In the data rows, 128 means zero.
A hidden rule labels the rows of this table. It goes by one to three of the table's principal directions, not those with the most spread.
[165 101 99 112 175 116 150 131 97 123 136 130 112 125 86 144 101 119 109 101 142 143 152 120 125 119 126 130 138
 121 139 130 152] Ff
[138 118 114 129 149 112 158 135 152 124 125 135 124 184 129 95 49 144 123 94 103 187 100 103 136 142 129 118 171
 128 147 106 131] EL
[159 109 101 255 134 117 94 117 104 33 59 114 126 129 153 163 172 74 69 88 186 133 114 152 82 177 196 135 135
 93 81 18 97] YN
[75 130 136 145 116 127 139 129 141 127 130 150 95 179 170 146 73 72 84 132 135 166 87 111 112 149 177 145 150
 76 106 64 81] EL
[181 116 92 210 173 106 110 108 105 78 87 102 126 140 128 105 135 138 103 87 158 155 114 154 90 175 153 123 153
 142 106 72 142] EL
[123 135 148 142 147 123 112 129 106 125 139 126 128 95 128 170 163 87 123 138 122 89 143 100 124 112 168 136 102
 117 136 134 126] Ff
[197 111 108 226 180 115 99 112 88 72 85 95 140 104 116 116 183 146 122 91 172 115 145 165 96 156 139 123 139
 151 101 99 160] Qe
[86 154 140 114 83 132 133 114 175 156 114 140 147 182 181 55 86 172 141 149 128 170 89 138 122 149 106 120 148
 131 108 121 104] EL
[96 175 172 38 102 166 146 136 126 219 209 140 158 49 89 170 190 179 191 180 95 41 194 116 159 41 33 126 60
 157 159 255 173] Ff
[207 97 114 123 255 115 155 143 24 134 175 133 121 38 26 240 151 74 104 83 143 55 235 69 132 38 146 149 101
 108 178 200 209] In
[126 125 138 246 172 133 141 112 83 85 122 143 137 118 126 204 157 80 80 94 174 109 155 117 84 115 168 151 123
 60 99 75 119] Ff
[116 117 120 202 54 137 120 138 195 61 69 119 131 193 175 82 112 152 127 104 124 187 59 171 134 197 124 111 170
 129 96 36 79] In
[112 142 151 177 89 159 116 125 131 113 133 119 140 93 128 158 208 149 147 143 142 85 141 173 122 127 90 128 99
 131 97 127 124] Ff
[94 119 124 201 52 154 111 133 164 61 102 115 102 151 152 153 161 104 112 122 115 142 73 189 132 179 145 138 140
 113 98 43 68] EL
[170 107 94 139 125 106 88 115 125 90 54 112 139 143 156 61 125 126 111 120 166 150 111 152 117 166 165 123 151
 145 112 99 119] In
[95 133 139 151 103 140 119 136 132 117 134 132 104 126 147 172 142 82 106 139 130 117 112 131 124 136 156 141 121
 102 110 92 98] In
[171 90 83 132 157 106 118 136 107 86 101 115 92 139 110 136 100 83 89 96 136 156 115 130 127 155 177 133 153
 126 136 84 125] EL
[149 139 121 60 132 117 130 132 137 166 144 120 142 114 109 95 121 174 163 140 106 128 140 113 142 118 89 104 114
 174 156 181 160] Ff
[68 152 166 133 56 155 149 135 178 138 143 150 155 146 150 136 137 155 154 148 104 129 115 126 141 120 88 119 112
 107 122 126 94] Ff
[128 117 123 198 111 135 121 129 128 85 93 132 127 138 151 145 143 107 99 111 170 134 122 148 108 149 143 132 137
 98 89 68 105] EL
[134 129 125 117 133 119 153 120 140 149 108 151 163 164 145 73 78 170 130 119 161 165 137 113 116 122 96 115 146
 117 116 136 138] Ff
[112 126 151 164 137 137 151 130 138 119 146 134 132 147 121 135 118 139 141 113 105 135 122 126 137 123 119 131 143
 114 133 123 125] Qe
[131 126 131 126 117 145 126 136 114 125 135 131 131 89 109 170 167 113 128 132 133 87 157 134 138 99 117 137 106
 121 132 151 134] In
[121 138 118 125 109 119 112 105 146 128 103 119 136 159 158 66 115 153 131 140 129 159 94 150 114 163 135 124 141
 146 116 112 112] Ff
[108 156 131 131 93 147 103 119 132 142 130 119 126 102 147 139 172 130 128 153 132 95 125 157 121 125 117 137 106
 143 112 140 124] Qe
[210 79 94 172 177 115 126 138 93 67 95 108 129 107 77 135 148 128 122 76 148 127 157 142 134 134 133 121 145
 140 138 115 160] Ff
[139 115 128 105 167 137 138 120 84 139 169 122 112 87 72 163 158 121 138 132 114 94 162 144 135 97 120 147 112
 130 148 175 152] Ff
[135 153 137 94 149 128 130 136 122 175 168 119 124 95 111 142 140 151 152 140 113 101 150 111 131 105 94 117 107
 162 142 177 169] Qe
[130 122 124 149 103 145 131 129 137 112 107 134 141 132 133 121 134 140 125 119 145 126 133 153 134 122 108 133 137
 120 116 125 123] EL
[107 135 125 169 61 143 126 121 177 96 99 122 142 166 156 91 134 169 139 124 122 164 85 173 126 171 100 116 142
 135 104 82 94] Ff
[99 162 146 65 118 130 143 128 144 196 155 148 145 130 146 113 98 150 143 156 123 123 139 93 131 96 96 122 114
 133 137 178 141] EL
[141 127 104 181 152 118 125 109 118 102 120 111 109 149 128 124 121 129 105 105 132 159 102 153 99 167 146 132 147
 132 113 80 126] EL
[67 182 168 94 50 161 115 133 179 178 168 120 135 108 154 125 174 173 181 180 81 92 109 150 148 121 71 118 94
 167 126 172 120] Qe
[148 133 159 150 202 136 182 146 88 161 179 157 156 88 81 200 129 137 135 98 147 83 212 67 127 46 82 126 110
 96 143 185 189] EL
[95 159 136 156 80 138 117 101 166 134 96 131 159 167 185 63 122 172 135 143 139 151 93 159 110 152 113 127 141
 132 98 112 103] Qe
[116 107 115 121 139 109 133 132 136 114 121 131 90 180 144 112 65 90 100 120 118 182 84 118 126 165 178 134 163
 110 127 74 98] Ff
[128 136 133 178 164 126 153 123 115 121 145 137 135 133 116 166 117 120 112 99 121 130 138 102 113 113 136 134 131
 103 136 115 137] Qe
[84 183 176 51 110 158 150 135 130 224 203 151 160 65 112 176 166 159 172 176 103 52 187 89 146 41 56 127 65
 137 154 244 164] In
[116 134 111 160 106 126 110 113 141 107 99 121 116 158 164 107 117 117 101 126 139 155 89 154 108 166 156 136 145
 124 104 78 100] EL
[130 125 100 107 104 105 111 115 158 119 84 121 128 181 166 50 80 142 119 131 129 188 77 138 119 179 150 116 156
 145 122 91 102] YN
[157 113 135 63 187 107 158 149 113 165 160 140 134 120 89 125 83 136 150 119 109 130 164 66 151 89 116 114 130
 137 172 185 170] YN
[184 85 107 209 241 93 170 116 74 77 104 150 148 160 95 148 65 91 77 48 157 166 158 72 103 110 189 142 169
 65 147 89 146] YN
[145 116 147 154 179 117 177 146 134 128 141 150 153 157 110 128 71 148 140 85 114 152 147 71 141 100 112 115 155
 108 153 136 154] Qe
[85 140 149 137 91 134 124 129 157 128 128 133 124 153 163 120 122 121 131 147 117 140 95 130 128 148 139 128 131
 116 114 101 93] YN
[105 130 134 171 76 135 108 118 158 98 84 127 140 160 177 87 139 138 126 138 152 150 92 162 115 169 135 124 141
 120 88 77 87] YN
[121 122 145 124 171 127 166 155 111 152 164 156 114 126 113 190 88 89 108 111 137 121 160 69 133 86 131 133 129
 86 137 134 146] EL
[123 125 157 137 90 157 143 144 157 126 138 127 153 119 113 114 160 189 182 131 113 111 142 157 159 115 54 112 126
 146 126 160 139] Ff
[131 126 125 157 149 98 110 111 132 109 93 124 133 170 168 80 94 113 111 121 134 166 92 110 107 166 187 125 154
 122 121 84 108] Ff
[119 151 116 137 172 112 137 121 111 149 164 126 94 133 126 173 98 94 94 118 112 141 115 95 100 133 161 136 126
 120 137 105 137] EL
[185 88 95 95 158 108 123 138 112 103 109 113 117 124 90 105 112 126 130 106 121 142 135 130 149 136 141 122 146
 152 156 139 147] YN
[168 108 119 200 198 123 130 122 58 92 139 120 115 79 82 207 181 89 98 98 169 93 176 129 95 117 150 140 110
 101 113 107 154] Ff
[107 135 135 135 72 135 118 139 164 119 95 140 143 147 171 113 123 126 123 137 146 138 111 126 131 140 126 118 129
 116 107 99 99] YN
[104 154 142 70 88 144 150 134 160 179 154 143 151 127 128 111 118 181 161 151 115 126 140 121 143 102 58 112 111
 143 136 179 140] Ff
[83 164 121 103 61 147 89 116 141 146 147 106 93 101 148 153 186 116 124 178 114 105 95 178 114 159 125 136 90
 154 106 116 100] Ff
[134 119 99 115 157 96 91 115 94 127 100 121 85 137 162 121 107 60 71 144 179 148 109 123 87 168 208 139 133
 114 96 75 109] Ff
[128 136 109 36 123 101 89 113 144 165 124 99 101 148 149 36 100 149 151 170 98 160 79 146 133 175 148 118 139
 192 140 148 125] Ff
[86 150 161 71 113 165 141 145 114 181 206 136 107 64 91 214 175 107 150 166 90 52 167 124 159 63 94 150 81
 126 152 206 143] EL
[120 136 133 144 160 120 141 126 114 134 147 136 122 130 124 162 112 102 110 117 121 128 132 96 116 116 152 135 126
 107 137 120 130] Ff
[154 118 110 128 168 112 163 128 127 128 142 130 131 152 96 121 82 155 130 93 108 167 128 106 127 130 110 116 146
 132 153 127 150] Ff
[92 143 111 141 48 136 66 87 152 105 70 106 121 153 196 54 164 132 115 173 152 146 63 214 101 198 159 141 133
 145 77 78 67] EL
[110 151 135 172 94 146 96 113 120 122 104 125 139 100 163 146 189 115 111 149 174 89 136 160 101 130 132 139 103
 117 84 113 114] In
[136 95 130 159 159 135 146 145 105 94 147 130 97 122 91 188 126 82 111 100 114 120 137 125 143 117 153 146 140
 99 141 109 125] EL
[110 129 130 197 75 141 117 122 159 79 94 123 138 153 157 120 152 136 124 120 132 145 93 165 120 167 130 125 137
 117 99 68 88] YN
[138 104 146 152 191 116 145 151 98 107 161 131 105 114 92 200 121 67 118 102 96 111 144 74 143 106 179 137 129
 100 161 120 135] Ff
[139 108 111 73 155 109 126 125 106 141 125 134 111 133 120 114 93 97 110 136 136 141 132 112 130 124 162 137 135
 121 142 140 127] Ff
[174 99 66 105 161 89 92 106 107 104 77 101 90 163 141 55 82 109 90 120 153 185 87 159 105 191 188 132 169
 155 119 84 122] EL
[65 174 168 156 88 162 139 117 140 165 158 148 146 117 158 163 161 141 132 158 144 96 139 136 109 103 90 138 99
 100 95 138 115] EL
[80 179 181 101 60 173 129 131 162 185 176 127 163 83 130 132 205 203 201 180 101 66 151 155 148 93 29 114 78
 164 122 207 144] Ff
[136 131 120 117 140 110 140 125 152 140 118 129 135 175 144 69 68 162 136 115 117 178 102 114 127 148 121 113 159
 144 134 120 135] Qe
[142 137 137 94 159 115 142 139 133 162 150 128 138 128 117 111 100 154 153 125 104 130 139 90 141 109 110 112 131
 152 155 168 161] Qe
[164 108 123 193 170 122 108 113 81 82 107 112 133 97 109 149 181 107 115 109 155 100 151 146 109 133 163 140 123
 120 117 113 136] Ff
[105 132 163 146 100 150 122 133 132 128 122 140 151 109 145 138 166 126 143 146 147 89 149 134 137 104 117 133 114
 109 110 145 118] In
Which label does each new row get?
[132 106 96 139 145 114 104 121 110 98 118 107 67 148 133 132 111 75 88 124 129 158 85 158 113 179 192 146 152
 127 115 67 103] ~ EL
[155 112 142 83 169 128 128 140 95 151 147 128 132 85 93 133 144 125 152 136 127 82 176 113 155 80 120 135 118
 140 154 201 166] ~ In
[136 119 145 106 141 136 135 149 115 141 150 133 127 96 105 158 144 118 143 132 124 92 162 110 151 92 115 129 115
 128 143 167 148] ~ In
[224 69 104 144 248 103 137 161 45 92 138 119 101 69 47 206 136 65 103 71 150 89 201 83 140 86 167 134 131
 119 162 146 191] ~ In
[74 170 174 102 52 181 121 141 149 170 173 133 142 64 128 186 213 142 167 178 103 43 155 149 156 76 67 136 71
 138 127 194 127] ~ In
[92 141 122 178 49 128 67 100 182 79 81 84 107 177 193 48 159 148 140 156 100 172 23 213 113 236 163 124 149
 170 90 44 62] ~ Ff
[115 142 150 159 145 134 142 114 124 142 146 131 142 133 129 122 135 158 143 128 134 126 135 133 113 124 104 128 130
 124 115 136 139] ~ Ff
[22 171 136 145 22 143 120 109 191 131 111 151 115 197 219 126 97 94 85 165 126 177 45 141 99 178 163 141 128
 80 85 38 32] ~ Ff
[84 155 181 136 119 162 160 148 117 163 190 159 146 73 108 236 176 108 138 142 125 56 187 86 136 53 92 137 75
 84 133 173 138] ~ YN
[68 158 145 62 67 154 145 142 165 182 171 145 113 129 140 151 114 133 140 165 102 122 118 125 146 108 85 128 108
 126 131 154 113] ~ EL
[132 133 147 126 169 141 144 128 95 154 184 122 121 84 81 171 166 143 153 132 115 86 167 132 131 94 93 134 106
 138 139 179 167] ~ Ff
[142 127 119 68 126 117 147 127 151 159 127 133 150 154 122 60 82 189 158 130 118 164 127 120 141 127 82 105 143
 156 145 164 147] ~ Ff
[149 118 110 143 142 120 135 115 131 114 116 118 131 154 119 88 109 163 133 109 129 164 114 151 120 153 114 120 151
 143 125 113 135] ~ Ff
[132 125 140 136 121 153 121 130 111 124 152 112 121 81 93 158 195 143 155 139 121 80 152 171 141 113 93 136 106
 146 125 162 145] ~ EL
[95 144 128 158 82 127 100 114 158 108 104 116 118 158 176 103 136 122 119 145 123 152 73 155 111 180 155 127 133
 131 101 71 84] ~ Ff
[159 125 86 75 160 104 112 110 98 144 140 103 98 114 100 112 127 133 120 137 128 144 123 145 107 155 135 124 119
 166 137 136 148] ~ Ff
[229 41 51 169 217 93 124 129 60 43 64 114 88 143 83 122 86 70 61 57 190 172 141 150 114 159 195 144 185
 107 123 66 143] ~ EL
[139 131 141 105 160 126 143 124 116 154 152 130 146 115 103 117 127 156 155 129 112 115 153 113 138 100 105 125 123
 141 150 180 158] ~ Ff
[148 133 142 192 145 131 141 141 136 105 134 122 147 120 113 153 145 150 144 93 111 119 139 112 132 120 108 113 129
 134 137 120 149] ~ Qe
[145 145 133 27 155 141 167 159 105 198 213 140 132 48 47 218 144 135 156 133 80 62 205 70 168 33 64 123 73
 149 198 245 193] ~ EL
[164 100 104 161 214 101 158 135 84 112 129 145 106 144 106 172 68 74 72 77 160 156 149 78 105 117 173 138 154
 83 133 90 147] ~ EL
[47 194 215 93 109 179 165 147 141 229 237 156 147 71 120 210 172 153 183 177 85 37 180 89 154 32 48 136 70
 120 143 236 158] ~ Qe
[98 137 120 112 71 138 98 111 154 121 128 100 100 140 143 92 158 148 146 163 103 145 74 196 127 184 122 128 126
 163 110 105 95] ~ Ff
[151 111 84 107 137 89 136 115 167 117 78 125 126 227 160 8 12 164 115 100 119 240 61 126 122 191 148 110 198
 149 135 80 114] ~ EL
[135 148 148 123 138 140 109 127 111 151 152 113 138 72 113 149 189 141 156 146 116 67 158 133 136 97 110 131 97
 157 138 184 158] ~ Qe
[104 130 136 167 101 138 140 121 146 111 114 140 140 155 148 123 123 137 121 123 141 148 114 141 117 141 120 129 137
 101 106 94 102] ~ Ff
[105 125 122 165 110 123 134 121 150 105 100 139 123 183 166 106 84 114 100 116 140 176 88 131 113 162 155 132 158
 99 107 65 91] ~ EL
[120 120 138 197 76 148 88 123 130 73 85 114 134 108 154 137 208 114 125 141 165 98 120 183 118 157 141 133 115
 118 82 84 93] ~ YN
[90 155 172 173 94 171 121 142 114 130 168 132 131 52 118 240 233 100 136 152 131 36 170 135 128 86 106 141 67
 105 111 145 125] ~ YN
[166 103 118 115 186 104 124 133 91 124 120 128 119 117 111 130 112 98 114 116 149 126 152 100 125 119 163 130 135
 123 138 134 148] ~ YN
[101 145 148 79 85 135 139 143 171 159 146 136 141 138 138 108 114 162 163 149 95 135 117 112 153 122 88 108 119
 145 141 154 123] ~ YN
[149 89 107 204 148 113 114 131 108 51 87 121 101 146 131 157 127 63 80 92 151 150 107 135 112 168 201 140 151
 91 111 39 96] ~ YN
[181 99 128 144 149 125 136 136 118 98 108 121 164 109 91 106 153 170 161 102 136 117 164 133 146 115 94 110 132
 145 141 155 158] ~ YN
[124 129 158 78 133 143 167 151 138 165 169 148 154 111 93 141 116 158 169 128 93 103 167 93 170 66 76 122 118
 129 169 205 157] ~ In
[142 158 147 88 165 141 156 151 112 186 205 128 136 60 69 203 155 149 162 125 80 63 187 81 153 53 71 121 86
 157 179 222 195] ~ Qe
[102 144 140 148 58 142 106 129 182 109 106 113 137 150 164 90 148 159 155 142 99 139 81 163 142 165 115 116 134
 155 118 105 97] ~ Qe
